In the data rows, the value 500 means zero.
Each row of this table is followed by its label. One hidden rule gives the labels. It looks at one to three of the table's principal directions, none of them among the few with the most spread.
[402 287 612 780 488 382 517 659 320 771 509 603 573 701 662 570 292 696 443 444 539 509 665 250
 680 257 217 555 631 519 536 721 619 507 399 630 313 561 282 633 312 541 445 273 440 554 539 284] Xz
[718 664 427 291 386 338 764 507 491 545 480 498 445 240 362 641 836 435 568 319 613 400 331 560
 280 812 517 635 524 559 632 284 337 550 539 414 535 524 266 259 587 640 522 418 443 436 632 578] Xz
[421 568 528 351 562 694 244 484 732 223 643 364 439 680 565 417 418 488 381 692 436 532 502 627
 624 345 399 485 436 297 500 569 654 532 402 406 499 451 452 669 487 409 608 504 529 513 261 674] QP
[447 584 392 611 560 471 575 538 509 591 417 506 474 451 439 547 591 432 628 489 628 492 560 323
 556 652 517 593 622 565 455 456 579 560 635 397 427 627 604 244 357 232 370 460 472 485 508 639] QP
[386 298 574 773 626 570 521 675 313 299 450 407 432 404 252 566 476 308 373 433 267 496 679 648
 702 386 721 369 587 356 486 435 441 495 510 556 509 306 871 633 640 538 323 787 550 621 562 433] Lu
[426 384 496 533 428 404 606 623 353 545 550 472 482 519 541 618 468 658 426 415 383 487 718 512
 529 480 380 614 539 375 618 569 542 494 412 437 441 528 199 530 274 613 507 301 498 571 614 569] QP
[524 430 572 606 449 496 372 504 564 577 499 683 555 633 651 437 332 430 469 547 604 480 312 399
 506 327 502 505 413 577 480 582 520 444 476 663 441 420 590 555 599 411 547 567 423 501 398 247] QP
[506 479 478 276 437 419 576 436 500 624 438 571 681 290 468 590 669 429 646 403 470 406 484 596
 400 772 538 510 568 405 727 391 438 427 554 405 517 430 459 279 394 643 708 349 471 613 509 652] Xz
[348 430 471 343 632 546 385 511 398 416 405 462 627 454 431 413 508 344 464 578 405 403 553 663
 588 624 418 432 548 441 619 536 497 408 432 516 576 419 533 484 466 461 577 502 553 661 394 670] Xz
[497 733 390 339 547 464 631 408 505 461 479 402 471 387 545 455 525 654 576 547 528 571 631 533
 408 624 462 536 473 609 371 507 418 484 515 503 563 747 322 413 319 503 435 423 511 462 560 686] Lu
[406 402 551 442 600 636 166 490 652 543 466 592 561 662 654 343 324 582 365 744 354 491 362 699
 562 223 291 410 377 382 580 688 693 366 375 512 599 456 439 836 395 486 631 416 508 643 339 436] Lu
[197 327 479 793 729 707 196 631 378 295 504 420 570 693 489 360 283 354 417 690 463 510 630 551
 786 263 425 300 622 239 424 566 725 434 605 389 402 500 868 675 447 413 443 672 510 609 338 698] Lu
[364 561 530 383 468 561 300 401 636 632 545 669 675 678 721 313 271 500 548 618 514 545 470 398
 497 376 480 527 460 597 412 673 624 431 393 675 468 569 535 504 441 451 692 450 478 545 265 446] Xz
[487 416 454 878 519 396 658 739 278 576 507 502 348 544 499 568 403 595 417 396 472 562 638 283
 578 342 480 693 516 569 413 641 557 590 530 573 376 606 382 482 439 397 250 485 461 442 685 346] Lu
[416 372 644 434 479 484 496 509 481 335 479 467 466 422 484 571 414 566 284 497 382 500 634 727
 550 360 486 389 499 343 525 420 417 480 381 605 507 429 409 779 485 707 483 496 531 598 533 352] QP
[684 522 457 654 484 342 654 443 375 759 441 735 578 319 580 501 472 549 721 346 763 563 424 311
 325 542 787 393 516 695 353 282 409 590 857 535 361 644 684 276 558 738 398 575 368 389 658 284] Lu
[550 491 602 474 531 533 511 551 575 246 530 285 363 436 448 582 546 585 333 517 395 514 566 689
 569 398 435 420 420 327 525 453 446 538 448 433 555 408 389 745 512 597 423 526 514 486 578 513] QP
[457 412 569 608 529 593 381 625 489 402 598 459 501 566 496 461 361 423 384 515 327 538 558 518
 628 306 553 568 388 397 487 642 611 532 442 573 485 339 532 565 564 494 514 626 489 504 438 466] Lu
[475 447 479 579 537 640 446 683 413 392 630 390 394 705 392 491 427 419 379 446 411 507 605 418
 625 397 555 604 454 488 478 567 646 579 463 507 490 407 469 504 575 407 446 631 534 449 429 539] QP
[331 337 444 814 593 536 534 703 233 529 496 441 441 620 374 491 410 474 453 401 364 523 753 316
 665 450 589 537 610 526 426 589 624 574 547 489 445 530 664 479 451 379 325 578 568 515 587 520] QP
[506 315 614 689 323 351 679 523 280 560 565 491 534 512 530 669 487 656 472 377 545 452 661 422
 445 542 400 503 579 346 561 441 375 566 518 385 410 418 326 516 369 722 483 415 460 470 725 535] Lu
[473 533 473 318 437 467 495 302 451 590 425 576 619 494 587 464 514 577 557 558 746 468 492 557
 291 649 422 408 536 472 467 290 452 510 573 416 485 593 391 487 434 670 603 452 512 440 530 567] QP
[570 244 767 797 444 384 640 541 338 788 344 622 658 475 553 640 377 596 491 339 596 458 524 309
 514 381 470 373 494 568 525 490 333 458 591 723 459 309 553 621 471 651 433 546 386 502 700 086] QP
[469 447 531 529 466 525 539 292 426 425 518 518 486 501 342 468 499 490 493 466 403 496 523 459
 510 681 618 393 565 663 366 510 316 493 424 599 642 493 743 474 623 375 434 619 691 458 542 470] Lu
[452 667 298 268 591 702 424 478 541 264 626 352 342 654 288 346 558 336 476 555 284 515 521 505
 584 680 625 628 470 727 436 660 559 475 337 536 709 553 569 330 633 117 476 606 710 502 293 753] Xz
[729 663 543 260 415 470 531 371 786 666 403 527 615 307 601 574 648 463 714 502 834 521 258 473
 334 541 529 444 419 530 570 284 485 492 747 479 443 478 470 351 570 642 632 434 326 397 446 386] Xz
[366 505 567 332 433 550 460 335 541 393 583 382 451 636 504 469 436 659 426 639 448 558 726 544
 537 494 374 447 593 473 417 538 489 582 313 477 549 549 358 649 417 510 501 389 640 511 432 619] Lu
[308 455 514 504 548 505 406 610 564 508 507 521 513 594 475 493 554 466 450 571 311 453 581 575
 633 465 382 531 681 354 638 596 649 462 331 360 496 489 512 584 346 425 556 344 516 733 393 682] Lu
[607 492 404 533 606 357 804 600 216 444 372 476 472 150 349 603 650 568 487 236 439 516 591 647
 366 661 718 397 510 529 502 259 310 416 737 484 550 636 476 434 501 819 344 571 484 524 835 461] Xz
[444 560 408 362 575 504 577 415 431 324 388 421 436 276 284 462 647 387 495 504 391 517 582 746
 453 675 711 362 567 555 428 320 369 458 496 488 641 556 721 497 632 545 388 649 638 559 569 579] Xz
[422 409 670 609 410 445 449 496 570 574 559 472 534 602 725 547 327 718 474 599 491 539 654 439
 581 273 290 502 504 325 513 642 529 594 389 496 369 452 335 710 290 596 549 316 430 516 501 452] QP
[468 484 328 221 572 553 369 525 394 355 557 515 578 427 367 415 669 320 460 489 408 347 362 732
 423 795 470 525 518 328 717 404 587 469 556 250 586 470 393 312 507 584 700 445 552 588 414 891] Xz
[593 702 380 174 512 556 375 455 762 431 485 378 446 542 613 450 655 489 527 720 636 527 292 668
 411 462 246 609 400 434 636 537 640 432 430 363 528 546 196 540 561 419 639 347 480 467 352 623] Xz
[496 406 427 582 582 449 509 747 342 471 424 513 492 424 455 497 537 384 383 445 443 443 442 559
 500 470 481 611 439 433 632 521 591 444 588 463 491 448 380 449 511 501 452 513 421 578 583 496] Lu
[474 470 514 338 494 602 441 505 590 268 537 316 373 544 319 508 622 464 299 554 156 447 429 750
 596 518 344 531 431 475 641 692 467 327 166 530 766 377 404 721 614 339 539 478 688 588 464 564] Xz
[422 465 587 403 439 540 301 389 599 403 659 484 596 580 734 440 309 664 453 633 467 543 594 602
 516 364 376 449 407 234 488 561 585 568 436 406 413 473 347 654 347 700 692 396 489 470 414 631] Xz
[524 580 293 549 598 478 506 519 420 385 416 398 434 342 580 457 501 491 611 579 738 551 533 549
 417 528 584 435 434 417 407 308 533 575 830 311 370 674 568 393 459 540 374 565 426 380 596 638] QP
[579 543 549 587 319 384 605 349 578 858 474 737 663 442 702 573 407 580 773 402 796 563 468 243
 355 486 656 473 529 616 389 372 458 530 686 597 308 599 644 322 439 651 578 460 363 384 527 273] Xz
[594 456 470 725 429 308 702 667 304 681 493 657 497 394 475 572 540 435 552 260 514 443 439 329
 439 564 637 630 526 634 519 489 415 545 547 585 405 507 533 319 563 565 424 525 406 477 663 343] Xz
[505 579 419 475 613 720 376 527 631 162 607 301 291 529 271 449 567 307 434 565 288 512 444 641
 667 491 652 474 455 479 451 540 527 521 421 474 624 427 780 547 715 263 427 715 636 477 345 631] Xz
[419 520 753 394 354 498 504 202 722 309 578 356 457 457 561 537 407 737 410 655 284 590 699 659
 551 428 415 383 474 404 375 614 271 541 176 606 617 419 481 816 424 540 519 442 642 503 518 475] Lu
[456 244 627 796 463 427 660 548 179 366 569 437 432 415 385 665 376 602 388 357 423 510 819 538
 622 435 606 338 612 354 419 379 314 614 535 526 404 429 591 628 475 764 295 616 545 488 713 423] Lu
[460 587 634 573 409 524 512 422 603 861 571 662 683 807 730 490 282 671 632 448 703 536 521 056
 524 399 337 587 570 706 374 683 553 488 444 744 379 628 408 444 306 413 634 361 403 423 347 347] Xz
[686 780 452 255 448 562 531 245 901 448 515 405 435 242 417 592 811 524 741 541 651 507 290 618
 354 731 606 354 538 391 504 185 434 590 738 192 547 601 677 374 475 568 578 425 469 386 463 740] Lu
[529 407 550 788 423 452 580 541 363 713 557 683 513 592 510 483 344 558 527 322 475 514 515 195
 472 465 705 538 479 701 348 553 480 588 579 633 465 517 665 412 501 486 415 591 477 417 606 290] QP
[555 397 599 624 390 276 652 547 332 775 457 673 595 547 750 595 359 674 542 425 713 533 616 359
 423 344 409 545 534 552 517 496 429 524 472 641 290 513 241 544 422 742 488 385 364 505 624 208] Xz
[477 546 417 347 427 535 440 165 479 482 516 652 622 495 519 398 460 453 633 558 658 458 414 507
 329 789 628 383 513 590 379 352 359 470 581 479 557 575 698 304 518 458 615 591 599 425 435 634] QP
[468 410 591 795 456 366 604 694 405 850 416 652 584 473 600 557 385 526 565 363 545 515 585 249
 522 330 559 597 534 557 474 549 572 590 571 635 323 491 543 467 397 591 437 464 333 511 600 240] QP
[275 257 542 804 629 533 387 755 308 484 469 475 465 643 536 461 263 531 328 521 282 534 761 517
 734 179 485 467 523 374 484 661 667 509 400 567 408 452 591 784 414 508 380 550 519 627 527 374] QP
[594 517 524 630 528 460 568 548 498 575 477 506 475 502 479 549 529 491 539 452 577 508 446 375
 566 472 466 514 513 625 476 545 479 489 523 565 483 503 528 456 550 408 391 525 462 459 534 392] Lu
[515 564 543 341 486 423 663 358 476 409 447 353 525 400 470 607 631 615 532 473 609 474 625 536
 473 724 351 414 598 491 520 391 300 485 479 454 535 553 343 483 404 546 483 394 548 478 595 634] QP
[429 403 206 504 653 380 548 603 105 488 341 720 542 366 438 382 544 407 428 415 489 444 435 646
 324 699 622 515 532 581 547 382 523 313 684 435 544 715 464 323 510 553 433 534 545 630 669 547] Lu
[741 520 620 498 255 400 568 427 541 389 707 457 451 552 689 537 396 629 432 415 552 488 361 387
 376 475 458 617 200 551 467 618 291 572 393 615 494 351 237 519 630 566 582 526 449 261 605 359] Xz
[549 641 458 316 467 573 541 386 560 511 525 444 516 545 420 420 561 426 604 511 539 575 474 411
 433 587 612 513 508 730 412 514 474 470 505 593 602 534 564 358 676 437 523 573 562 442 409 513] Xz
[456 354 503 495 408 288 609 482 221 649 432 611 645 423 633 545 492 626 485 485 550 431 584 589
 336 595 297 564 541 372 640 492 397 476 442 449 436 489 162 494 351 759 593 330 469 560 689 535] Lu
[630 609 428 258 425 551 379 369 728 311 572 559 386 429 500 425 563 468 407 567 428 479 187 743
 346 529 593 484 297 514 508 439 474 416 448 465 658 518 487 568 656 492 593 537 556 463 441 481] QP
[560 697 270 145 652 651 438 339 610 353 385 457 591 275 222 427 874 194 695 482 695 445 247 665
 353 929 732 277 618 510 541 075 549 391 899 195 633 615 857 166 689 504 590 635 553 488 393 852] Xz
Which label does each new row get?
[484 488 483 525 533 518 413 636 653 666 447 651 591 454 508 521 556 316 596 403 494 495 396 426
 541 446 700 552 534 448 609 431 716 496 628 464 381 438 725 366 537 478 614 497 396 580 387 403] QP
[581 426 613 711 432 428 585 569 391 749 532 571 586 535 638 510 335 627 577 373 547 559 580 258
 463 348 588 521 416 579 419 563 484 615 597 628 388 446 486 494 473 692 489 529 382 396 617 278] Xz
[428 402 562 715 578 560 255 711 618 627 598 737 697 629 730 455 318 487 462 447 352 449 315 435
 601 258 443 582 415 236 649 696 764 383 560 463 361 439 546 546 297 541 769 419 309 626 367 494] Lu
[548 593 362 254 416 447 634 273 452 486 517 557 495 401 371 502 668 502 618 396 525 465 501 502
 330 912 683 466 576 689 466 329 351 488 537 416 622 631 549 233 520 473 523 469 646 465 555 664] QP
[614 400 692 752 501 373 564 689 577 652 397 485 534 369 639 634 477 586 494 494 509 549 462 491
 579 168 377 489 431 378 611 589 514 467 562 556 392 356 420 688 462 664 428 430 285 557 634 219] Lu
[422 236 368 986 716 472 447 999 055 544 560 599 412 800 540 454 284 481 279 418 416 483 561 328
 719 163 339 692 540 482 585 777 786 445 543 521 327 563 293 552 451 422 304 500 401 621 551 408] Lu
[476 326 404 715 674 504 485 619 374 359 321 482 555 207 302 569 709 270 545 456 409 443 400 765
 534 583 680 282 589 222 667 279 506 326 819 219 520 398 936 463 580 592 441 667 473 652 656 632] Lu
[438 485 384 431 602 494 531 500 365 436 395 586 511 364 279 445 617 311 487 407 438 462 527 588
 473 738 771 419 586 624 462 311 490 451 594 465 604 542 749 327 595 448 400 654 600 590 538 569] QP
[425 700 423 299 535 689 311 384 726 290 728 480 502 568 469 398 523 465 511 537 389 543 481 599
 515 577 615 494 516 342 403 440 664 557 481 324 510 614 618 438 481 519 688 536 581 450 285 836] Xz
[547 316 805 768 271 314 776 423 222 583 588 408 459 675 675 619 204 953 341 457 515 589 859 265
 483 307 260 525 420 632 314 723 188 609 272 774 498 419 071 771 366 660 301 450 518 358 818 207] Lu
[383 433 149 621 740 444 480 854 265 394 352 587 377 279 310 487 666 202 425 461 412 441 419 718
 557 539 605 634 632 362 670 397 730 415 682 322 400 672 585 324 543 414 357 500 476 694 532 623] Lu
[418 285 432 999 575 357 506 920 137 623 484 576 462 670 662 496 237 431 434 470 642 475 590 214
 705 190 344 678 524 531 508 728 657 537 565 615 200 538 409 465 441 378 275 496 316 524 553 325] Xz
[390 505 613 557 528 657 527 615 544 476 538 345 536 638 407 583 451 434 483 437 462 591 716 407
 681 313 533 494 602 448 453 524 608 451 459 623 445 434 601 577 540 520 505 609 492 516 383 457] Xz
[488 522 573 350 386 447 543 460 567 643 487 581 569 547 542 521 530 506 534 490 512 459 488 491
 433 525 457 526 560 566 578 503 454 456 363 570 524 460 406 510 470 567 610 394 472 594 435 452] Xz
[433 490 453 393 521 593 406 440 512 546 447 562 552 516 337 398 572 315 508 483 396 424 395 496
 485 686 613 506 507 622 511 501 538 481 448 534 646 432 710 397 616 328 570 591 618 519 412 536] QP
[477 560 449 541 563 528 429 523 416 552 566 530 561 567 592 343 351 521 532 497 537 543 528 352
 494 466 531 541 427 590 354 587 582 603 566 566 442 600 497 421 493 526 513 548 474 394 462 529] Xz
[460 597 428 336 623 675 289 551 721 396 491 484 563 477 466 412 564 262 540 611 462 518 333 649
 556 427 569 489 481 374 592 484 697 391 585 440 511 458 670 450 598 444 654 564 452 597 249 618] Lu
[508 718 202 093 591 651 354 400 499 215 603 419 380 483 357 241 602 365 451 610 421 512 385 712
 344 737 643 556 380 600 415 433 593 546 521 369 688 662 438 332 678 434 548 596 668 423 370 833] Xz
[339 413 578 640 476 442 533 634 371 684 540 575 504 845 638 492 280 690 368 475 473 559 725 252
 637 260 267 633 613 665 437 774 626 450 230 722 414 625 226 666 363 416 436 336 522 574 471 300] Xz
[542 489 689 511 333 413 567 371 533 633 542 550 575 584 674 556 357 683 498 472 645 503 573 324
 449 466 389 514 443 567 412 531 376 587 403 647 441 455 322 559 406 568 538 438 457 386 545 339] QP
[418 547 551 356 500 487 538 469 554 512 452 383 534 461 557 554 524 581 535 589 485 552 715 628
 521 451 395 492 565 375 545 486 496 518 376 484 461 487 356 609 386 625 548 400 501 568 475 570] Xz
[300 481 529 514 526 642 363 522 472 260 660 317 467 716 535 387 338 576 350 627 253 546 709 571
 614 373 386 530 461 338 430 719 566 510 291 472 553 472 436 702 416 461 558 531 602 521 423 727] Xz
[536 628 494 311 468 602 443 474 665 368 577 394 457 494 422 453 585 409 484 542 418 529 471 599
 469 528 601 529 405 492 480 470 559 515 458 432 609 425 516 470 597 486 550 593 528 471 417 637] Lu
[604 651 663 434 273 381 703 338 630 630 486 436 546 471 689 568 447 684 611 485 717 608 576 359
 351 414 471 482 424 661 339 475 302 507 437 694 459 538 375 576 519 669 501 479 414 345 595 280] Xz
[476 516 525 688 512 501 541 534 558 646 430 578 505 471 428 550 555 356 651 465 580 488 463 390
 564 469 639 441 673 540 463 408 488 542 561 529 402 491 871 451 569 443 440 588 442 538 441 404] Xz
[412 498 611 294 516 535 388 343 687 543 491 537 547 679 590 463 452 677 438 623 410 457 488 488
 582 522 230 452 567 568 581 687 483 407 267 571 622 531 328 662 301 318 614 235 584 646 347 507] QP
[583 688 626 271 298 468 561 337 846 676 604 483 541 549 653 612 607 745 617 467 585 513 450 393
 385 546 331 559 531 443 557 479 502 576 407 409 464 570 248 536 318 621 729 194 442 418 450 552] QP
[516 681 341 115 614 566 355 499 791 427 472 649 556 411 520 446 691 332 548 499 454 487 259 726
 410 605 657 533 507 413 688 358 671 340 555 374 515 579 534 372 539 491 760 415 471 673 276 610] QP
